In the data rows, the value 128 means zero.
Here are some numbered points:
[ 95 134 119 140 172 122  95 107 167 194 101 103 181  76 103  75  80 103
  91  55 107  93 152 201  96 184 109 108 179 160  81  84  95 104 100  78
  74 150 139 140 124 126 136 105 159  31 141  70 175 131 163 126 134  98
 101 163 168 181 191  59  56 166  77  98] 0
[144  88 106  94 104 112 163 160  65 103 121 161  83 151 127 172 158 102
 168 153 129 124 128 115 167 125 114 139 111 110 159 184 149 126 154 146
 137  98 129  93 129  78 115 167 112 184 101 205 117 109  97 115 158 147
 106 120 106  93  98 165 165 121 125 139] 1
[121 145 113 108 126 118 142 126 128 101 165  94 134 149 102 152 104 125
 137 164 114 128 126 177 112 144 145 114 136 154 121  83 145  84 149 133
 105 164  98 123 142  95 131 116 144 142 107 110 185 115 106 102  80 131
  92 109 126 108 121 172 157 142 104  76] 2
[ 93 128 133 134  97 125 130 130 105  87 104 171  99 141 117 133 175 123
 174 185 119 120 119  52 149  80 158 174  91 100 171 106 137 115 142 149
 161 111 152  88 113  84 176 107 131 189 126 166 118 151  97  69 137 163
 155  86 117 110 102 148 169 105 159 139] 3
[ 99 118  76 110  57 119 150 125  32  54  96 220  43 190 115 241 186  95
 209 255 132 154 101   0 195  92 167 168  47 105 213 179 134 162 163 177
 152  47 171  78  58  72 152 132  70 255 137 245  82 109  97 124 190 135
 117  59  80  87  35 186 212   4 214 156] 4
[114 194 166 181 163 146 109  76 202 136 135  98 221 107 127  63  68 161
  89 111 177 127 108 157 106 143 119  86 153 158  43  93 101 124 104 121
 121 156 156 174 115 189 119 103 159  82 171  54 129 186 144 179  90 138
 133 124 160 165 183  68  91 154 138 115] 5
[163 131 159 157 179  88  88 112 191 192 100 149 147  43 148  49 114 138
  45  46 130  98 175 107  94 143  66 128 136  91 116 135 108 175  64  88
 172 163 137 126 121 156 114 158 172  38 115  65 134 122 119 167 162  77
 129 138 191 179 182  75  33 186 109 192] 6
[179 146 124  77  95 103 150  86 113 167 106 137 100 117 118 158  96 140
 126 112 144 169 119 150 115 146 108 105 144 156 112 159 145 168 132 122
 104 126 146 176 117 142  98 126 113  84 116  95 137 108  97 174 100 120
  78 134  98 121 132 116 160 108 146 134] 7
[112 127  86 106  89 145 162 124  93  82 148 106  96 181 110 182 146  96
 184 181 116 141 118 125 141 116 168 135 110 129 150 115 155 113 173 140
  96 120  96 128 119  79 147 121  89 199 108 175 157  96 105  96  98 142
 101 108  90  89  75 179 189  97 118 100] 8
[177 133 167 154 169 130 120  88 139 154 118  66 158  84 126  76 130 148
 127 113 124 137 155 169  99 136 155 182 211 137 104  58  79 142 126  92
 132 115 117 179 124 185  95 121 123  97  93  78 143 124 106 130 126 107
  74 167 134 182 231 119  70 181  90 129] 9
[124 122 142 161 177  81  88 140 166 190 152 100 135  83 189  69 119 167
  73  70 111 134 105 140 108 129 132 129 193 156 150 114  90 140 137 111
 132 159  92 148 139 151 115 138 138  64 114  64 110 105 154 144 143 101
 131 107 145 164 126  83  80 122 148 165] 10
[158 124 111 142 119 140 135 109 138 147  80 147 105 117 102 115 178 175
 116 149 109 160 126  87 165 174 152 138 122  80 120 128 138 137 149 135
  80  83  90 190 112 184  85 119  96 134 122 174 162 147 131 116 131 107
 107 108 123 115 130 154 112  75 136 146] 11
[159 168 252 121 150 163 129 128 130 127  84 109 163 111 149 111 145 166
 137 147 135 148 119 171  54  94 132 113  83 166 140  63 157  95 132  52
 164 160 156  85 157 139 128 159 162 130  84 104 150 113 113 154  95  76
 117 122 176 106 131  81 112 134 145 125] 12
[107 101  79 101  62 130 163 144  55  81 132 130  81 178 130 216 185  99
 190 213 115 143 101  80 166  94 150 144 101 105 192 164 134 126 165 160
 119  84 110 110 106  52 158 127  77 235  97 210 111  92  93 113 137 143
  93  89  87  90  50 191 198  89 152 103] 13
[143 102 126 101 125 111 131 151 103 104 101 172 101 120  96 147 144  99
 151 110 162  90 146 129 157 104  88 154 120 126 113 167 146 129 128 151
 147 106 143 125 132 102 102 180 175 138 140 161 121 140 113 114 169 147
 126 114 135  81 136 137 137 141 123 113] 14
[131 103 104 137  49 147 138  95  88  66 155 175 140 185 137 217 161 111
 182 250 148 154  78   9 176  98 159 143  82  97 163 197 104 152 142 158
 141  50 148 128  52 104 196 121  89 255 125 203  51 137 107 121 172 136
 140  96 101 128  64 153 217  41 215 138] 15
[129 124  94 119 145 124 144 139 112 114 167  89 126 152 110 171 124 112
 146 166 125 131 106 165 111 120 160 125 120 141 145 110 169  88 163 112
 105 147  76 111 141  83 147 112  90 166  94 127 175  99 105 102  88 125
  91 112 116 122 106 159 154 128 122  90] 16
[105  97  84 167 180 176 136 186 146 108 154  94 128 138 153 141 132 124
 116 123 112 107 124 128 184 143 139 109 122 138 121 133 118 129 127 132
 114 137  94 109 129 119 130 137 128 141 140 132  99  95 192 128 158 131
 145 130 127 150  97 148  95 156 107 117] 17
[118  46 161 130 127 143 125 159 162 120 147 148 164 137 160 149 148 123
  90 155 195 166 103  89 105 156  75 168 148 125 139 162 128 109 141 194
 137 161 108 109 140 147 126 168 137 136 125 132 158 107 163 156 139 168
 191 145 124 115 145 116 112  90 160 112] 18
[ 73 122  94 114 112 124 121 156 127  99 136 167  97 165 130 169 109 153
 134 121 117 134 103 111 150 138 109  76  86 100 160 183 168 123 138 148
 114 135 124  77 147  85 156 119 116 171 192 159 127 131 113 116 103 154
 192  87 120  93  29 135 165  81 188 155] 19
[126  91 100 112  64 178 207 107  52  65 100 166  72 183  97 226 193  74
 204 204 129 122 135  37 168 133 157 147  39  74 173 154 140 160 135 147
 144  50 139  87 105  84 166 121  64 255 111 222 102 109 104 128 144 155
 147 146  97 109  79 198 218 102 141 126] 20
[ 67 187 148 124 224  79  39 108 162 167 157  83 177 125 152   0  49 101
  50  40  87  99 180 231   0  72 164 144 206 134  71  23 176  83  58  99
 157 221 123 169 231 157 127 117 143  21 139  48 193 210 160  85  86  98
 133 128 212 156 250  47  19 251  76  98] 21
[133 152 129 143 170 120  99  94 171 131 164  86 189 127 132 108  88 132
 106 121 170 101 107 170  97 137 111 118 173 145  78  92 122  97 108  99
 131 160 108 153 129 126 114 110 164 104 121  68 153 145 142 134  84 116
 116 135 140 171 163  99 113 151 129  93] 22
[139 149 121  94 184 118 135 169 138 161 164  69 144 107 113  90  95 134
  97  70 127  85 138 245  90 143 121 108 168 159  96  54 157  84 147 104
 105 208  98 130 194 130  77 102 154  47 109  73 210 111 134 103  70 113
 102 153 142 117 184 101  83 192  65  86] 23
[151 149 150 105 200 175 106 142 153 134  79  68 179  89 125  88 120 115
 155  78 108 167 137 167  34 119  92 125 119 161 124  45 148 125 127  29
  92 145 162 152 132 108 119 163 142  91  88  75 163  98 136 125  81  80
 123 160 161 128 139  65 111 137 152 110] 24
[145 131 146 110 202 136 120 112 146 171 112 102 130  86 128  46 101 143
  81  22 138  53 169 194 101 129  99 103 160 135  74  82 119 136  73  88
 158 167 155 121 211 181  58 135 140  52 137  78 144 126 196 141 108 122
 146 196 154 159 221  69  76 184  60 136] 25
[132 138 245 115 108 153 133 152  92  93 100 151 133 128 113 131 200 133
 168 196 113 144 116 119 135  95  97 103  76 152 156 103 167  95 144  95
 156 103 147 104  99 102 155 180 113 169  56 152 111 128  97 126 175  86
 117 121 143 116  95 133 177  32 151 156] 26
[119 144 106 136 132 100 124 116 136  99 154 100 154 136 120 151 106 113
 149 155 162 137  95 140 132 110 142 120 147 165 112 120 133  97 124 104
 116 138 115 149 113 109 142 123 144 176 111 127 138 124 106 108 116 119
 100  94 126 123 113 132 156 131 132 113] 27
New points follow, each followed by the numbers of its five nearest points above by angle, seen from the average point of the numbered points, nearest first.
[137 139 107 101 121 176 182 116 103 138 110 112 105 143 102 147 141  82
 152 148 100  84 174 159 113 150 133 111  86  79 132  86 153 136 112 104
 147 134 114 122 159 123 146  98  90 135 100 157 167 126 124 129  95 146
 152 185 129 114 153 164 155 176  81 112] 20 8 16 2 23
[ 91 175  92 132 163 104 107 115 106 145 128 119 120 147 121  86  92 120
 143 109 109  94 143 162  85 109 154 114 120 139 109 104 135 111 110 107
 128 160 120 149 141 128 108 117 116  89 140 115 139 136 152 131 144 100
 107 107 144 140 128 104  97 148 111 124] 21 0 25 23 22
[138 134 118  97 122 158 156  92 125 126 128  83 125 128  85 132 132  90
 137  98 150  70 173 169 107 162 126 113 101  92 118  83 139 132  88  99
 156 151 131 107 166 121 127 101 112 128  96 129 170 132 130 133  88 138
 150 182 122 146 166 161 147 178  62 119] 25 23 21 0 2
[133 154 157 110 201  89 100 147 175 138 157  94 173 109 129  76  64 147
 111  72 150 112 137 240 109 142  87 111 174 184  72  81 146  75 104 105
  98 208 111 137 176 121  78 136 184  38 149  62 189 122 125 128  83 134
 104 103 151 110 177  76  83 186  70  91] 23 21 22 0 25
[173 174 161 165 179 112  88  88 223 177 131 105 177  40 129  40  76 142
  26  80 120 110 163 147  88 175  81 118 137  83 107 104 107 159  44  79
 163 180 138 152 118 155 134 148 181  22 100  39 164 127 112 175 123  93
 127 141 209 186 176  84  21 224  94 165] 6 0 25 5 21
[104 119 116 120 133 132 150 171 106 118 145 110 107 155 136 145 131 152
 139 140 120 117 124 143 144 124 155 131 148 143 158 117 136  92 159 170
 103 141 106  97 146 124 130 125  95 135 111 141 152 105 134  90 105 142
 131 110  95  92  96 153 144 108 130 115] 8 16 13 2 19
[106 140  79 117  44 168 141 186 133 138 104 189  93 178 126 176 178 123
 145 165 141 159 118  86 177 130 122 173  75 129 106 197 167 143 126 155
 114  78 114 120  91 128 122 102 140 134 149 181  96 140 139 148 161 122
 113  97 150 129  42 142 153  91 153 127] 4 15 13 20 1
[ 97 150  54 108  79 119 127 188 136 114 112 213 106 189 100 164 121 141
 116 139 112 135  92 110 152 154 108  81  53 102 143 185 177 137 134 174
 129 123 117  93 144  79 171 119 146 147 160 160 145 131 165 109 109 140
 216 108 128  73  32 140 160  69 163 149] 19 4 13 15 3
[137 124 112  92  88 145 181 106  82  84 114 146  92 154  98 181 157  90
 166 154 125 102 148 106 145 119 124 148  75  87 142 145 137 153 106 106
 148  94 134 110 127 113 141 122 101 180 118 200 137 123 115 132 118 159
 144 170 125 116 118 166 169 136 109 129] 20 1 13 4 8
[146 154 125 130 128 112 109 113 138 110 114 135 146 136 112 111  96 137
 129 129 159 142  98 156 150 114 128 122 150 178  91 142 148 101 146 144
  99 132 149 141 110 111 110 131 153 124 166 104 129 150 110 130 117 178
 122 100 127 117 134 110 148 104 137 104] 5 27 7 22 14
[114 195 156 131 100 114  95 110  99 141 125 162 102 156  99  80 132  82
 180 140  96 148 134 101  99  45 190 153 149 114 147  94 127 123 128 105
 160  97 102 142  92 128 157  74 141 115 151 161  98 192 111 102 105 110
  98  87 141  90 123 126 166 113 123 139] 3 4 15 8 13
[ 48 184 123 131 168  90  65 104 131 128 146  90 149 143 147  53  98 102
  99 106  65 135 180 152   0  52 185 145 155 116  98  59 164 103  72 137
 149 159 121 161 191 148 177 103 116  91 134 120 146 216 119  66 112 112
 130 104 211 148 173  60  72 192 109 119] 21 0 25 23 5
[147 104 155 159 123 135 134  99 119 161 109 111 130 117 129 121 172 133
 134 151 135 147 119 107 123 119 153 189 163 117 116 107 103 137 145 113
 123  85 111 174  97 149 108 117 121 124 100 123 129 127 116 145 148 111
  81 140 137 149 194 122  99 140 130 127] 9 11 6 10 0
[132 167 136 111 165 116 150 130 153 134 177  66 157 125 119 109  86 122
 113 114 128 105 161 228  95 149 137 116 163 158  95  66 156  88 117 106
 107 209  71 139 171 105 117 110 141  97 114  61 201 104 118 123  76 113
  86 141 136 110 159 111  96 195  81  81] 23 21 22 2 0
[124 155 119 109 143 118 158 140 111 121 136  90 123 123 101 138 103  98
 122 104 122 113 131 209 115 156 120 101 135 128 110  80 152 108 123 108
 112 168  94 144 161 111 112 126 117 117 108 102 193 101 136 125  87 131
 110 145 125 104 134 143 129 184  86  97] 23 2 21 16 25
[105 148 129 156 115 136 116  87 133 104 151 120 156 151 120 137  97 139
 131 180 154 130  96  95 140 118 133 103 114 129  92 154 101 121 144 121
 116 108 167 160  95 146 152 114 143 164 160 111  96 147 136 145 130 125
 104 112 130 178 146 108 140 104 156 109] 15 5 27 22 4
[127 123 137 162 120 142 123 123 130 157 127 131 122 122 165 103 132 149
  92 137  95 128 110  82 123 134 141 130 131 106 160 131 100 153 118 133
 145 113 131 127 109 144 167 116 108 129 124 110 100 104 162 125 152 108
 156 129 131 149 104 122 129 110 169 172] 10 15 6 17 11
[140  97 117 129 104 174  98 157 106  81 105 126 121 159 118 162 150 121
 176 158 114 155  98 113 110 120 135 146  59 155 170 132 172 160 160  98
  97 109 182  85 103  98 138 124 134 142 146 159  73 109 116 125 113  98
 103 109 118 145  81 136 152 109 141 124] 4 13 20 15 3
[138 158 120  78 107 107 142 102 114 155 106 137 119 117 115 128  98 159
 127 115 133 123 142 159 108 145 101 102 127 147 119 150 140 150 125 152
 121 152 143 161 133 131  92 135 133  84 124 101 152 111 111 168 131 119
 104 135 106 119 146 118 133  96 151 138] 7 25 6 5 0
[ 78 123 134 114 195 100 121 115 170 135 136 104 123  90 136 127  73 152
  78  73 144  72 125 144 113 115 107  65 139 115 104 128 140  79 133 126
 138 178 108  91 164 128 123 122 142 100 159  94 158 120  97 141  79 162
 118 110 120 118 122 102 111 162 125 123] 23 25 22 21 0
[187 130 135  90 140  99 129 115 113 118 100 152 130 100 103 118 131 104
 128  54 160  72 166 174 137 121  76 139 134 121  85 135 132 127  83 101
 162 138 158 111 173 123  65 165 191 114 136 127 140 155 125 136 136 143
 126 147 156 115 200 119 106 150  85 112] 25 14 6 23 0
[120 167 148 143 152 129  95  73 185 114 174  98 182 118 129 102  82 150
 113 123 160 122 123 141 106 140 128 109 160 147  76 101  99 119 114  87
 138 133 166 152 116 161 141 117 138 143 159  81 132 141 147 163  99 116
 111 121 156 182 169  92 113 144 119 117] 5 22 0 9 21
[ 97  99 117 137 106 126 117 130 113 143 140 147 107 124 161 141 159 154
 128 147 132 121  97  55 144 117 147 144 134 105 167 156  85 139 137 134
 148  81 138 135 107 139 139 149 100 187 119 137  55 111 136 112 166 104
 136 117 110 148  83 118 151  84 177 143] 15 4 13 3 20
